  6   14   49  -36   33    6  -13 -> 49, 33

171  754  604  372  590  248  922
196  859  467  267  872  448   56
-> 922, 872

-326  -522  -860   984 -> 984, -326

 -7   32  -31  -30  -29 -> 32, -7

245   97  127   87   55 -> 245, 127

2107  6728  7037  6249
7471  8076  7077  3396
-> 8076, 7471

6601  2393  1215  3376  7727  3587
7000  6591  4921  3678  5762  7341
5690  1625  4358  1048  9917  3604
-> 9917, 7727

2215  4135  5074  7800 -> 7800, 5074

71  85  66  58  92  14 -> 92, 85
---
array([[ 0.075, -0.082,  0.064, -0.047, -0.010],
       [ 0.199,  0.102,  0.164,  0.010, -0.128],
       [ 0.023,  0.188,  0.070,  0.138, -0.074]]) Answer: -0.010, 0.023

array([-0.357,  1.807,  1.244, -1.460, -0.504]) Answer: -0.504, -0.357

array([ 114.16,    8.70,   40.47,   87.50,  145.02, -128.91]) Answer: -128.91, 114.16

array([[-0.218, -0.004, -0.197, -0.135, -0.246, -0.151,  0.063],
       [-0.153,  0.021, -0.180, -0.065, -0.179,  0.205, -0.009],
       [ 0.076, -0.244,  0.074,  0.172, -0.097, -0.026, -0.230]]) Answer: 0.063, 0.076

array([ 16.898,  -3.516,  19.187, -13.496,  -2.471,  -9.187]) Answer: -9.187, 16.898

array([-0.04, -0.17,  0.08, -0.09,  0.11]) Answer: 0.11, -0.04
---
[[-1.60  4.75  4.23 -3.26 -1.16  0.98]
 [-5.03 -0.66 -2.82  2.75 -2.61  2.53]
 [-5.90  1.39 -0.81  1.72 -2.16  3.15]] → 0.98, -5.90

[[ 5.52 -0.90  0.68 -3.35 -1.42  5.13 -5.56]
 [-2.89  1.93 -0.43 -2.68 -1.64 -1.23 -3.08]
 [-3.32  4.84 -2.79 -5.07 -0.54  4.52 -0.41]] → -5.56, -3.32

[ 1.17 -6.96 -2.96  3.19 -2.62] → -2.62, 1.17

[[-1.84  0.70  1.63  0.61 -3.13 -4.68  2.80]
 [-1.72  2.80 -0.95 -0.69 -6.34 -4.02  0.98]
 [ 1.85  0.97  1.14 -1.86 -3.18  0.28  2.53]] → 2.80, 1.85

[[-2.05 -2.44  1.20  1.20  5.66 -5.73 -3.99]
 [ 1.55  3.06  2.06 -0.85 -1.32  5.19  1.32]
 [-3.03  5.51 -3.64 -1.09 -1.64  5.37 -5.08]] → -3.99, -3.03

[-5.37 -1.19 -6.09  4.84 -4.54 -1.29  7.77] → 7.77, -5.37
---
[ 0.46  2.29 -6.31 -1.46  4.41 -2.80 -0.10]	-2.80
[-4.21 -5.98 -4.47 -3.64 -2.07]	-3.64
[-7.11  0.94 -7.38 -6.07 -1.14]	-6.07
[-1.03  7.02 -1.90 -0.81  3.23]	-0.81
[ 6.99 -0.21  7.67 -4.33]	7.67
[ 1.86 -5.36  0.01 -2.08 -7.25 -0.40  5.86]	-0.40
[ 0.80  5.86 -1.81  5.10 -5.82 -4.14 -1.32]	-4.14
---
[[ 3.94  2.56 -5.14 -7.50]
 [-4.96  0.31  4.63  4.21]] value -5.14

[[ 0.69 -6.12 -1.18  2.98]
 [-3.78  1.79 -1.72 -1.69]
 [ 1.74 -5.06 -1.54 -0.72]] value -1.18

[-2.69  6.86  3.32  7.50] value 3.32

[ 5.57  0.92 -6.00  1.90] value -6.00

[-4.05  5.81  3.29  1.71] value 3.29

[ 4.33 -7.66  5.84 -6.66] value 5.84

[ 1.08 -6.88  4.64  3.76] value 4.64

[-7.67 -4.59  6.60 -5.40] value 6.60

[[-2.83 -0.96  1.30  5.04]
 [ 1.23 -6.30  2.35 -5.92]] value 1.30
---
[[-0.10, -0.09, 0.13, -0.08, -0.06, -0.19, 0.03],
 [0.06, 0.21, -0.04, 0.08, 0.22, 0.13, -0.03],
 [-0.11, 0.16, 0.23, -0.07, 0.15, -0.10, 0.14]] yields 0.15

[[-0.4, -2.0, -0.1, 0.8],
 [0.2, -0.7, 1.6, 0.5],
 [-0.2, 0.9, 1.8, -1.3]] yields 0.9

[[-129.568, -66.321, 17.287, 45.734],
 [-82.645, 58.647, 11.212, 91.979],
 [186.629, 119.592, 11.372, 202.420]] yields 119.592

[[-0.071, -0.229, -0.056, -0.029, -0.142, 0.117, -0.174],
 [-0.022, 0.130, -0.024, -0.040, 0.091, -0.181, 0.106],
 [-0.040, -0.215, -0.176, -0.124, -0.090, 0.150, -0.114]] yields -0.090

[[-2.1, -2.1, -0.8, 1.3],
 [-2.1, -2.1, -1.3, 1.4],
 [-1.2, 0.8, -1.3, -2.1]] yields 0.8

[[-15.091, -2.431, 2.751, 17.105, 5.399],
 [-8.200, -11.742, 6.714, 18.854, -11.563],
 [6.125, -3.900, 17.033, 2.332, 10.924]] yields 17.033
---
[[-2.58  6.69 -2.93  5.57 -0.66  3.15  3.01]
 [-5.34 -2.63 -2.52  5.80 -7.44  2.38 -7.38]] gives 2.38

[-0.30 -6.51  0.37 -0.49  0.66  1.61  1.96] gives 1.61

[-0.04  0.50 -0.42  7.74 -0.15 -0.32  2.45] gives -0.32

[[-3.54 -7.62  0.56  2.59  7.39]
 [ 3.38  2.77  1.33  2.43 -3.13]] gives 2.43

[[ 4.67  3.39 -1.87 -1.76  0.84]
 [-6.24 -0.93 -4.71  7.15 -2.26]
 [-2.47  3.88 -4.91  3.24  2.42]] gives 3.24

[ 4.74  7.38  7.00  7.73 -1.33] gives 7.73

[ 4.18  7.38 -2.19  1.06] gives -2.19

[[-4.31  3.92  7.11  4.88  0.72]
 [ 3.81 -5.77 -7.62 -4.40 -1.05]] gives -4.40

[-0.80  0.01  0.32  1.71 -6.85  5.11  4.18] gives 5.11

[ 7.42 -0.25  0.75  0.46 -0.47] gives 0.46
